In the data rows, 128 means zero.
How far apart are the two rows of each pair, measured in a hidden way? 0 means very close, and 20 very far. Two or three weighted sums of its numbers give each row a place; it is the straight-line distance between the places.
[126 102 170 201 117 126  93 131 149 133 116 138  79 154 161 150]
[ 80 111 102 117 135 131 145 101 121 178  57 113 160  57  88 111]: 10
[150 143 163 164 135 163 110 143 135 134 115 121  59 163 174 155]
[127 139 159 172 170  96  61 100 139 120 134  59 147  90 182 139]: 7
[165 200 142 108  98 185 152 123  99 103  96 193  70 183 147 142]
[146  87 149 177 130 103 122 192 125 127 142 125  95 152 136 133]: 8
[102 169  64 181 174 195 186 125 164 241 184 174  80  78 105  86]
[102 151  82  69 167 155 205  86 134 168 115 131 126 123  72  60]: 11
[112  87  97 135 112  50 136  88 119 157 159 139 199 135  89  77]
[115  86 120 158 147 131 124 174 186 198 181  95  82 156 122  76]: 17
[128 114 151 131 123  79  77 118 126 111  97 115 191 156 130 141]
[122 147 109 134 112 135 119 118 103 149  77 130 130 140 149 143]: 11
[ 94 144 119  97 121  97 130 119 129 127  98 105 190  94  97 148]
[137 139 114 167 166 171 136 158 168 195 155 141  71  96 144 127]: 5
[172 188 125  48  64 130 159 141 101  77 116 154 144 171 109 130]
[155 196 153  77  92 128 129 134 104  19 175 155 144 154 165 188]: 3
[164 125 169 141  98 165 114 163 141 107 133 148  57 165 136 162]
[163 116 151  91  90 139 209 141 113 118 126 214 118 210  94 109]: 5
[121  81 116 102 130  74 143 113 116  94 195 170 179 161 115  79]
[ 72  89  61 110 138  73 131 108 109 166 136 105 190 109  85  87]: 8
[150  79 135 151  96  76  96 137 108  56 216 153 135 202 208 114]
[149 134 152 203 151 120  49 127 118 114  99 106  83 169 210 139]: 6
[138  38 154 179  94  67  97 159 127 116 172 168 120 195 145 111]
[166 123 149 158 123  80  52 120 134  99 107  81 127 175 201 189]: 13
[156  93 127 183 131 128 112 148 120 126 108 130  85 177 153  87]
[164 148 152  99 102 131 101 121 105  34 161 151 121 166 214 152]: 6
[135 200 106  76 145 125 112  75 104  66 125 116 191  69 163 149]
[125  72  90 130 101 129 112 149 136 157 146 120 132 133 104 103]: 8
[125 205 149  80 104 222 138 151 120 125 105 148  92  82 131 170]
[147 122 112 100 120 102  91 116 131  66 180 171 137 151 133 110]: 10
[108  98 139 156 150 120  64 137 174 131  98  22 147  79 127 164]
[123 196 109  60  93 166 173 139 120  92  98 172 155 114 121 194]: 13
[164 168 124 104 105 137 116 133 138  23 186 178 131 104 146 132]
[112  69 158 160 142 138 137 146 155 143 167 121  78 177  81 102]: 13
[122 138 133  88 113  80 100 118 134 104  84 107 211 125 103 139]
[ 83  90 111 147 152 125 134  99 136 159 141 106 146  99 101 115]: 6
[160 120 146 124 101 125 127 146 144  71 155 164 109 183 165 153]
[135 165 134 129 145 198 135 114 134 149 132  86  72 102 152 184]: 10
[114 198 125  79 139 178 140 159 109 130  70  90 152  85 111 165]
[122 164 121 193 160 157  63 102  83 123  35  71 143  73 143 158]: 12
[139  77 157 212 147  49  90 119 129 122 125 137 128 174 177  85]
[123 120  91 136 116 138 134  95 109 150 186 145 149 162  79  84]: 15
[136  76 146 160 109  66 139 111 127 114 186 164 177 169 134 127]
[140 194 122  60 109 114  83  96 104  59  94 102 223  69 156 148]: 15
[ 82 114  74  95 144  57 193 106 117 180  65 118 198 163  96  65]
[ 98  60 102 190 176  99 109 120 149 170 132  48 128  97 112 128]: 8
[114  90 151 153 115 133 173 164 148 158 159 174  87 200  87  62]
[109 126 127 136 129 129 118 159 137 118 122  39 137  97 113 137]: 8
[158 138 154 155  97 128  63 125 124  75  99 135  98 143 207 179]
[101  89  92 121 135  70 106 121 122 157  98 112 156 139 124  74]: 6
[126 140 103 186 176 193 122 128 170 151 143  85  76  78 183 171]
[105 115 139 139 162 121 100 146 151 135 118  35 151  76  90 142]: 7
[143 112  94 121 129 146 181 108 128 123 157 217  78 194 111  87]
[142  80 144 153 151  18 104 107 113 145 118  77 177 170 138  97]: 14
[127  96 121 146 121 139 149 137 133 153 129 129 111 139 108 132]
[131 167 130 131 122 178 124 138 162 138  30 134 128  46 145 170]: 10
[131 129 143 145 136 131 109 155  99 143 139 101 126 139 122 124]
[143 151 124  88  99 126 211 133 137 121 137 189 117 149  84 133]: 8
[124 114 115 142 141  97  61  98 128 138  66  98 176  55 159 143]
[130 168 155 142 103 218 133 123 131  95 165 174  62  82 171 203]: 7
[ 77  97  54 224 202 149 107 123 132 252 187 127 138  64 137  70]
[122 119 127  97 137 112 210 118 114 161 111 150 113 222  85  95]: 13
[143 142 153 121 113 190 100 158 146 140 108  91  69 113 144 154]
[114  60 128 209 161 135  87 123 179 192 170  89  82 132 160  91]: 7
[168 136 161 135 109 142 140 142 108  85 149 173 113 141 165 178]
[112 139  79  60  94 111 195 123 124 120 141 178 177 142  57 116]: 5
[132 136 137 142 126  89  79 127 112 102  96 148 106 146 173 123]
[137 173  94  98 136 138 143  98 126 110 111 162 191  84  93 169]: 2
[164 152 174 102 104 119 115 144 129  59 152 146 128 128 185 187]
[127 134 129 111 100 206 185 135 143 130  57 175  81 105  88 149]: 12
[150 191 138 129 133 173 170 108 122 124 138 144  70 119 107 137]
[121 123  78 129 130 130 107  93  99 103  94  98 177  88 116 147]: 11
[114 140 118  90 115 116 137 125 115  93 124 153 181 110 133 180]
[145 180 130 129 106 126  99 136 114  35 166 146 149 118 219 148]: 15
[ 97 156  68  85 189  71 137  98 109 157  74 127 183 116  88  54]
[ 90 162  93 107 145 208 173 142 153 205 122 124  91  67 113 122]: 10
[104 142 133 202 178 198  85 161 152 208 175 113  62  76 198 176]
[ 95  75 146 144 132 144 154 150 148 170 137  78 109 132  98 106]: 10
[114 135 123 117 145 161 161 156 150 170 123  96 103  81  75 118]
[ 98 121  94  85 128 152 155 122 118 169 119 119 152 119  65 111]: 11
[154 101 156 102  92  76  80 138 110 119 130 133 174 204 114  74]
[112  94 100 156 132 133 128 115 123 168 110  90 143  95 115 124]: 8
[141  70 116 147 162  94  87 120 112 136 130 148 123 169 140  98]
[125  57 131 176 140  51  91 111 124 154 137 105 176 139 111  72]: 15
[164  97 167 112 101  85  85 130 130  57 144 167 142 182 172 100]
[169 152 163 139 116 134 105 119 103  89 110 117  87 166 213 193]: 5
[164  85 164 183 113 156  95  92 131 159  56 132  83 126 163 132]
[169 170 162 106 105 129 152 128 118  80 119 174 139 143 141 166]: 9
[107 142  91  56  88 113 225  97 120 142 133 172 181 131  49  77]
[168 158 157  81  94 130 139 138 117  49 177 189 113 163 177 156]: 8
[168  88 157 138 112 177 179 174 163 151 140 203  58 175 101 101]
[124 101 103 108 116  57 131 119 132 136 137 130 200 120 101 120]: 3
[ 99 192 111 106 153 135 119 116 128 141 101  82 158  81 124 141]
[168 176 165 114  93 159 123 141 134  90 115 158 109 143 170 205]: 6
[147 137 128  89 160 112  99 111  95  83 180 138 175 125 148 102]
[ 94 111 104 142 147 106 128 104 134 183  82  96 171  84  64  90]: 12
[104 100 105 198 157 114  95 124 100 147 113  89 139 142 122  75]
[120  42 157 143  98  71 140 146 112 103 172 177 143 198 132  65]: 6
[113  73 137 162 149 124 111  87 141 158  51 126 166  58 113 132]
[108 135 110  91 127 184 184 137 148 144 134 157 126 110  71 108]: 12
[111 133 103 111 112 112  88 135 125 102 108 133 178 107 123 179]
[126 127 124 117 136 195 199 146 173 183 170 142  60 134  87  89]: 11
[106  61 127 178 175  83  65 193 117 156 246   1 142 184 193 117]
[142  87 141 114  88  84 133 129 123  70 167 171 146 213 121  68]: 19
[121 113 101 201 159 114  90  90  88 151  66  28 177  69 136  98]
[135  65 100 104 101  87 106 104 113  94 186 156 164 200 144  60]: 14
[134 130 136 116 139 145 168 170 135 151 121 150 108 110  82 136]
[ 99  60 114 144 148  69 118 121 129 169 127  98 139 138 127  83]: 3
[145 184 157 100  96 140 169 115 120  86 134 198 121 152 146 210]
[133  33 135 189 106  78  93 147 134 133 219 143 102 187 151  63]: 3
[124  73 132 154 131 103 109 167 115 164 144 128 123 158  99  88]
[133 139 178 173 143 109  79 140 115 127  88  42 126  92 157 176]: 10
[117  93 121 153 146 115  82 139 139 153 131  55 125  74 138 148]
[134 143 143 147 136 139 124 146 113 133 114  83 122  90 135 148]: 8
[173 111 176 131 103 102  65 146 130  91 101 134 140 121 173 172]
[106  76 102 175 179 136 124 150 147 196 178  84 103 127  86  57]: 8
[149 134 177 131  87 161 106 155 158  75 138 175 106 186 193 191]
[134 117 141 163 161 127  62 177 105 147 112  87 114 125 151 170]: 13
[107 155 110  30  96  76 170 116  86  76 192 152 196 119  36 124]
[115 171 115 111 147 228 139 149 139 172 113  95  88  69 124 148]: 14
[152 176 115 109  87 189 162 135 133  91 170 175  95 168 149 140]
[147  64 164 159 108  88  81 121 142 102 153 167 101 198 180 114]: 15
[ 97 102 137 187 173 132  70 133 146 149 135  56 117  77 138 134]
[130 158 136 170 156 185  96 143 154 182 149 111  57  87 167 130]: 3
[182 146 174 135 121 181 135 176 126 113 114 145  67 112 134 197]
[139  86 134  99 125 149 192 155 134 138 133 102  59 175  75  91]: 8
[101 108 111 153 152 153 153 120 191 197 109  40 130  56  65  90]
[ 75 134  69 104 114  89 176 109 142 165  95 125 167 135  80  69]: 9
[113 189 133  83 122 166 177 132 112 129  88 142 114  96 115 166]
[ 93 187 101 105 151 183 192  92 119 160 104 121 123  89  87  99]: 4
[130 165 125 163 143 198 120  78 150 150   0 156 134  48 128 180]
[137 140 135 100 103 151 144 157 129 106 104 164  82 124 172 177]: 11
[ 92 116 109 136 150  99  98 147 137 162  67  73 167  74 113 152]
[153  81 153 186 131 103  86 156 123 106 122 139 118 169 168 121]: 6
[135  90 133 172 148  61  98 124 139 162 123 148 116 160 167  81]
[131 104 128 147 125 159 130 144 152 135 145  78  84 139 106 130]: 8
[122 140 130 139 127 167 119 116 137 122  87 122 135  69 125 197]
[140 204 116  49 132 148 136  81  98  56 122 138 182  86 123 168]: 8
[123  63 164 151 118 124 149 152 150 152 162 173  77 220  93  91]
[133 127 119  58  87  83 141 131 108  98 155 157 174 184 103  55]: 10
[ 94  73 107 137 138 120 167 121 159 177 152  95 103 121  88  77]
[168 194 135  89  94 176 146 147 126 108  74 175  80 164 167 187]: 7
[130 127  76  46 114 127 185 106 112  83 147 143 195 118  86  78]
[118 111 129 129 115 191 194 124 148 145  85 173  86 157  98 101]: 7
[ 89 184  92 135 198 190 132 118 147 195 131  91 104  44 135 147]
[130  95 143 116 114 123 127 133 100 111 112 149 102 155 162 113]: 8
[114 200  98  39  96 155 191 119 126 119  99 181 146  97  96 168]
[114 133  94  72 108 125 212 114 133 129 139 172 137 168  83 111]: 5
[126 139 155 144 138 146  93 162 154 136 141  71  68  81 157 161]
[108  78  82 133 123  71  98 109 117 177 114  79 181 106  85  77]: 9
[ 98 184  90 107 145 180 165 139 161 162 100  91 110 101  85 135]
[113 143 122 126 124 153 152 124 145 152 140 148  82 160 123 116]: 8
[106 161 145 109 146 146 125 112 143 188  91 112 136  93  76 182]
[142 163 110  88  97 166 166 128 133 126 114 182 114 155  87 113]: 16
[131  74 136 137 104 132 154 130 129 136 129 151 109 178 129 106]
[161 115 121 129 151  55 134 105 132 141 110 214  97 190 136  72]: 15
[ 75  73  93 153 164  93 124 130 142 181 144  59 179 102  58  70]
[169 166 121 123 107 143 103 135 130 110  67 123 109 126 163 164]: 3
[113  56 130 168 140  86  79 128 142 157 144 118 125 128 110 119]
[114 180 119 106 121 123 114  78 102  96  87 109 170  79 147 189]: 9
[ 83 123  87 128 149 113 149 133 135 169 120  90 185  84  58 111]
[116 133 101  54 114  92 161 115 102  80 135 159 189 171 102  76]: 5
[120  60 141 160 138  37 112 104 133 161 129 106 149 167 144  74]
[ 95  87 124 178 152 137 117  63 155 150  40 160 152  94 105 118]: 12
[164 148 114  84 111 128 141 130 134 112 103 170 147 145 126 131]
[143 109 151 120  81  71 126 115 104  75 140 162 152 193 136  84]: 10
[116 105 156 198 152 130 128  84 146 135 164 113 111 137 134 106]
[115 148 121  87 161  91 173 113 130 150  70 150 161 114  85  78]: 8
[150  43 118 189 135  96  65  85  77 136 159 147 112 163 204  88]
[114 163  90  80 125 105 197  95 120 156  97 128 159 150  96  85]: 17
[149 160 153 113 128 215 145 161 144 118 126 144  69 133 130 196]
[ 96 159 115 104 171 133 123 148 126 171  62  90 164  76  81 131]: 1
[151  43 152 169  94  56 140 142 128 109 213 175 123 216 103 104]
[154 215 152 150 136 163 137 117 143 104 106 134  95 114 154 159]: 13
[106 126  91 101 143  63 153 115 111 148  98 165 151 145  91  65]
[143  96 167 138 145 126 120 163 163 117 128  64 134 141 113 135]: 14
[ 87 102  75 111 117 112 197 112 118 173 109 172 126 181 108  54]
[119 107 127 164 159 144  94 141 141 142 154  91 101 107 126 113]: 10
[176 132 188 110  81 129  82 156 124  71 124 138 129 159 167 178]
[113 112 130  51  89 103 185 129 131 112 126 183 141 183  46  95]: 4
[ 81  85 122 166 123  90  85 113 124 131 134 117 158 107 122 132]
[167 218 145  63 120 142 156 118  98 115  52 148 124  94 146 165]: 10
[127 199  92  49 117 140 204 103 120  66 132 190 182  85  96 132]
[135 140 139 134 109 165 174 140 142 146 102 174  65 137 113 121]: 6
[135  67 120 129  97 105 150 142 143 135 179 176 128 179 131  74]
[122 173 123  95 118 169 194 132 129 128 133  93 103 102  61 166]: 4
[148 115 113 121  92 129 150 149 137 120 123 149  77 179 116 129]
[140 103 115 128 134 127 145 149 117 146 132 130 137 156 113  86]: 3
[113 105  95 135 169  95 126 140 112 168 126  74 170 106  72  96]
[ 95 118  93  83 125  94 141 112 130 158 105  99 166 129 112 120]: 4
[104 121  83 197 174 137 116 125 145 210 188  89 106  76 119  94]
[114 109 103 129 189  44  68  93 125 161  80  99 173 106 114  90]: 14
[157 170 168 130 122 238 139 106 145 118  23 190  70  97 126 198]
[155 131 132 147 152  88  59  98  98  88  87 123 134 103 181 159]: 8
[ 92 142 107 142 114 128 104 130 129 160  99  80 159  70  83 125]
[ 79 128  90 126 148 163 158 132 172 192 130  91 104 124  73  87]: 11
[112  89 114 139 133 133 164 139 137 165 161  99  97 119  57  74]
[144  65 151 187 118  86  59 146 129 138 115 114 127 176 169 130]: 4
[130 197  64 124 132 179 106  81  96 122 163 106 152 108 166 160]
[134 109  89  94 111  81 174  99 120 154 135 156 215 116  72 101]: 15
[128 114 141 139 136 166 140 156 165 130 123 105  58 136 116 117]
[132 139 154 131 137 146 112 118 117 128 135  73  67 109 143 158]: 10
[112 118  88 149 139  72  78  84  96 133 135 120 179 143 167  94]
[118 158 126 112 142 171 132 112 139 132  80 125 127 162 125 112]: 8
[119 183 126 139 148  93  94  63 105 102 140  80 224 116 188 112]
[128 167 126 142 163 133  72 123 102 111  59  74 123 100 177 162]: 14
[165 195 109  72 111 169 183 139 142 108 123 183 181 119 101 189]
[119 142 144  61 106 131 141 113 134 107 109 152 159 116 129 148]: 7
[126 107 116  95  87 113 189 130 130 115 178 197 131 194  94 107]
[133  84 139 106 135 159 166 175 126 154 202 128  61 214 136  80]: 16
[126 173 103  49 127  90 180 112  99 128 142 163 153 153 114  98]
[107  90 129 205 133 120  88 137 145 131 112  74  99 104 138 173]: 11
[126  92 124 151 143 176 138 166 168 179 166 130  51 145 119 118]
[153 123 188 174 128 170  76 171 162 112 145  68  71 112 179 189]: 9
[147 108 122 106 121  75 117 102 107  82 191 155 181 205 145 105]
[130 137 128 158 130 203 123 169 164 164 156 140  29 145 165 147]: 8
[119 150  96 121 152 174 195  76 152 180   9 161 161  68  71 128]
[111 184 104 105 142 203 168 126 146 169  97  58 132  58  70 157]: 11
[146  66 150 152 126 138 141 184 148 166 165 120  44 163 123 127]
[117 187 110  64 109 152 173  97 137 104  73 154 145 120  98 154]: 8
[157 152 117 171 166  57   0  43 105 140 167  97 160 188 255  43]
[147 192 135  90 110 154 183 128 136  87 144 192 137 119 132 176]: 16
[108 138 119 122 146 166 176 108 128 154 152 122 123 135  91  97]
[150  78 190 216 123 109  54 184 125 123 141  95 109 148 188 174]: 6
[118  67 144 193 129 128  63  81 154 188  64 112 110 113 163 134]
[151 178 133 116 124 130 118 101 115  81 111 147 150 100 160 196]: 8
[108 206 104  50 115 189 185 111 128 109  97 167 169  98 103 182]
[110 109 106 139 140 100  83  89 114 147  73  93 167  76 143 118]: 7
[153 100 178 100  73  93 157 139 106  98 149 176 105 255 125  64]
[142 140 159 144 116 173 138 187 130 119 190 150  47 192 172 169]: 8
[117 103 123 120 133 138 135 158 142 138 136 141 123 117 107 122]
[137 169 167 115 104 184 151 133 111  92 162 155  90 157 145 172]: 3
[156 174 128  98 132 152 137 140 133  90 114 172 162 101 141 179]
[116  97 133 140 156 153 119 159 156 155  77 123 132 128 112 136]: 5
[149 160 138 109 136  99  46 151 106 100  90 114 171 120 133 168]
[129 174 134 148 172 136 121  96 133 141 157  87 130  83 135 131]: 11
[118 124 118 132 151 173 164 143 149 167 132 113  80 110 111 126]
[139  98 182 137  96  96  91 153 108 100 130 159 139 159 176 152]: 9
[132 124  97  87 113 116 195 118 143 126 136 165 141 159  83 112]
[105 135 116 204 194 149  87 140 142 193 172  81 123  60 141 138]: 3
[137 119 137  62  82  93 128 121 121  65 193 158 159 155 143 112]
[126 203 150 129 161 232 145 150 151 142 137 118  26  98 160 185]: 7
[153 116 143 172 136 135  86 128  96  97  95 128  88 152 165 152]
[102 197 122 153 163 144  92  92 109 146  83  57 178  54 190 165]: 10
[126 200 121  85 135 198 169 160 125 150  82 108 130  88  86 157]
[132 140 108 111 160 213 145 139 156 158 143 129  79 116 141 156]: 11
[133  92 137 124  98  77  92 105 139 114 145 132 146 138 151 162]
[153 155 157 139 120 144  95 127 114 102 122 128 104 146 181 183]: 6
[147 193 114  88 149 135 103 105 115  72 117 113 187 105 161 136]
[118 125 142 162 138 146  85 142 125 125 108 103 110  99 157 187]: 11
[121 180 105  60 117 164 178 135 125 113 106 176 167 119  80 127]
[140 146 142 109 109 155 198 187 133 155 155 181  91 192  85 103]: 5
[185 177 196 150 124 114  73 122 112 119  91 145 106 150 216 187]
[138 157 129 124 139 159 121 170 147 141 162  87  97 133 189 176]: 17
[148 135 163 169 149 175  79 107 142  94  36 129  86  75 179 187]
[137 153 138 130 142 157 143 142 142 148  71 157  99  84 103 159]: 2
[128 146 160 135 139 120  80 183 122 161 120 104 113 106 140 183]
[152 162 183 115 143  76 129 148 157 139  94 174 107 153 140 109]: 15
[152 112 130 139 104  72  68 102  97  51 170  89 159 124 206 128]
[103 156  83  90 142 107 170 125 111 146 116 140 152 128  94  74]: 5
[141 183 110 103 104 186 147 140 100 135  98 109 106  76 131 162]
[164 134 142  77  85 163 206 160 146 112 123 183  89 191 125 119]: 10
[138 112 117  65  72 123 202 118 116  85 157 189 115 201 128  58]
[123 192  99  44 112 132 188 114 117  85 161 184 159 129 112 139]: 7
[ 95 125  85 182 227 192 168 102 121 230 204 168  82  79 131  64]
[163 169 124 108 135  97 142 119 105 131  81 105 155 131 142 135]: 13
[142 122 150 148 115 150 101 149 155 126 117  91  80 103 141 168]
[122  92 111 137 134  83 126 106 142 116 130 139 139 148 141 103]: 1
[108  94 138 151 134 126 152 162  90 159 143 127 119 145  95 102]
[155 184 161 177 128 165 122 137 102  95  75 160  47 167 170 156]: 5
[ 98  77  89 149 116  67 131 112 121 143 151 121 188 139  85  77]
[118  46 178 206 146 122 104  98 161 162 102 172 104 145 136 101]: 10
[172 140 183 122 112 160 125 183 129 120 124 162  69 149 128 156]
[ 82 105 108 151 129 124  93 100 140 166  87 101 177  73 119 129]: 9
[119 168 104 105 155 111  86 166 107 146 108  79 138  57 110 176]
[149 154 131 116 134  81  51 106 101  67 171 132 155 141 177 141]: 5
[120  69 133 171 135  60  90  90 130 104 238 146 187 255 189  16]
[151 132 158 117 114  96  31  96  90  37 197  95 169  94 184 198]: 17
[183 151 161 136 135 189 131 178 153 120 127 111  41 133 150 176]
[ 97 144  85  50 109 124 244 114 133 148 132 185 177 134  58  66]: 13
[144 113 125 146 132  54  55 106 129 113 102  69 175 158 164 158]
[159 153 134 124 109 181 130 140 138  98 142 143  44 143 167 142]: 10
[137  89 139 115  90  94 181 141 135 109 188 197  89 255 111 113]
[140 148 148 142 115 146 102 150 116 105 112 121  93 128 201 205]: 8
[116 175  92  43 119 123 161 112 101 132 105 153 173  86 132 140]
[150 147 156 152 114 149  99 174 104 156 133 108 111 132 155 180]: 6
[120 130 114 112 103  88 106  90 107  61 165 161 192 118 152 130]
[118 131 101  76 116 101 137 121 112  70 167 144 191 134 115 100]: 8
[103 121 123 127 127 149 171 127 133 150 178 148  71 165 127  71]
[118  98 109 119 143  64 119  94 134 145 127 121 195 112  96 105]: 10
[ 95 139 107 171 171 119 140 115  88 162  47  78 152  81  94  90]
[111 107 134 193 155 141  62 157 133 170 157  54  85 104 172 121]: 12
[155 196 145  72  82 123  89 100 113  42 131 127 155 122 149 146]
[142 210 131  96 132 139 127 116  97 134  74  96 125 123 155 182]: 8
[101 139  83  69 103 133 159 111 127 125  80 143 169 135 107 111]
[127 121 171 118 132 169 142 165 143 113 133  72  86 130  87 150]: 12
[147 154 106  91 128  72 143 101  91 110 161 158 198 158 105  76]
[160 158 179 154 122 192 145 158 128 120 116 154  46 123 122 182]: 4
[126 110 129 164 142  46 101 115 103 143 128  81 163 154 174 107]
[158  64 155 157  73  55  63 122 108 107 186 147 160 197 111 145]: 16
[174 150 127  92 112 163 160 135 112 125 112 178  94 173 139 120]
[156 152 135 173 177   0  89  81  78 142 151 150 212 133 172 104]: 19
[194 168 201  81  70 147 140 158 115   4 217 140 154 121 141 187]
[134 114 137  91  97 110 132 140 141 112 102 147 118 164 158 109]: 13
[ 83 122  65 158 196 165 195 124 162 255 204 136 109  87  81  49]
[153 137 143  92  97 158 140 143 125  77 107 178 100 180 147 159]: 4
[112 120 155 119 123  95  95 121 132  89  99 118 165 131 161 130]
[113 159 131 120 132 180 133 158 133 136  86  61 128  84  77 159]: 4
[164 184 124  85 109 156 132 104  94 110  98 174  96 119 169 161]
[165 180 171 154 129 186  90 130  86  92  67 121  81 111 196 174]: 9
[129 177 107 143 178 217 153 163 181 195 163 155  66  91 131 136]
[152 151 102  58  99 156 207 109  97 128  81 174 136 134  72  87]: 11
[115 139  80 100 146 145 162  85 129 157  73 122 157  96 111 118]
[104 177  93  93 148 110 168 104 112  85 151 143 141 125 124 106]: 5
[ 89  57 103 158 152 100 114 121 154 182 143  27 169 118  55  72]
[146 162 160 129 114 178  97 143 130 129  61 138  94 101 142 201]: 10
[122  77 134 197 144 125  86 166 110 142 195  57 123 165 183 130]
[132 129 118 160 143 195 160 177 153 171 192 152  53 141 129  88]: 2
[155 113 172 198 119 148  75 145 129 117 183 101  79 115 176 198]
[110 133 106  95 113 148 171 121 139 149  24 144 146  83  68 122]: 10
[120 144  69 177 158 158 178 100  97 153  76  90 139 104  67  56]
[109 131 123 125 128 175 153 162 140 147 105  67 127  84  92 115]: 8
[130 153 115 113 156 161 136 109 119 130 122  99 114 101 135 150]
[111  99 138 126 133 161 187 160 168 181 143 134  87 143  65  76]: 9
[143 162 160  73  69 179 193 139 144  99 147 182 116 189 109 159]
[137 160 147  96 113 163 174 172 149 133  88  91  81 157  76 169]: 8
[115 182 122  75 119 152 144 118 112 128  73 146 123 103  89 139]
[ 95 138  97 160 169 109  42  80 121 138 114  44 171  48 173 157]: 3
[132 153 151 211 151 142  57 125  97 120 103  99 103 120 165 150]
[115 109  92  83 149  87 211 139 122 174  87 113 133 159  60  91]: 12
[ 92  84 123 123 121 126 158 132 158 115 139  70 127 101  72 114]
[153 122 165 153  91  97 118 151 118  89 158 189 126 141 169 189]: 12
[111  80 121 160 157 118 116 144 133 146 153  50 123 107  86  76]
[ 96 128 137 135 151 133 120 131 129 140 130  39 130  91 112 130]: 2
[104 130 110 173 146 128 117  81 162 162   7 128 189  47 101 128]
[126 138 153  81  59 120 164 135 120  30 217 147 181 128  83 123]: 5
[122 179 128  50 115 118 133 108 123  78 137 161 173 119 146 143]
[122 136 107  61  89 114 137  99 105  92 128 127 200 117 115  85]: 9
[133  93 126 132 130 144 173 185 156 168 128 170  89 184  87 101]
[123 163  95 123 120  73  64 120  78  63 164  83 193  83 218 103]: 12
[130 107 119 130 137  76 114  84  99  87 178 111 176 131 193  95]
[133  86 112 134 113 111 160 134 120 142 119 183  95 204 125  60]: 6
[132  98 121 153 103 134 156 124 114 127 180 158 117 187 102  83]
[139 121 165 142 100 178 121 166 143 117 132 143  85 170 129 141]: 5
[126 190 146 166 168 214  99 134 164 187 137 113  58  68 165 167]
[142 172 147 151 108 200 125 112 147 136  21 149 120  74 144 180]: 17
[124 141 110 147 149 157 147 124 133 145 187 118 118 139 136 120]
[135  93 147 159 145 121  53 152 152 138 107  15 124  83 131 154]: 6
[114  90 126 165 139 120 124 103 145 167 101  89 136  93 112 116]
[136 125 148  59 135  73 176 112 138 127 184 239 143 216 115  59]: 14
[ 97 103  82 136 147 120 124 109 108 140 109  96 166  86  94 108]
[163 135 146 146 124 163 124 157 110 100 102 155  55 185 162 128]: 5
[149  92 130 185 124 122 118 133 116 122 100 141  85 167 125  81]
[121 115 132 143  95 112  99 118 136 100 109 138 153  94 173 156]: 3
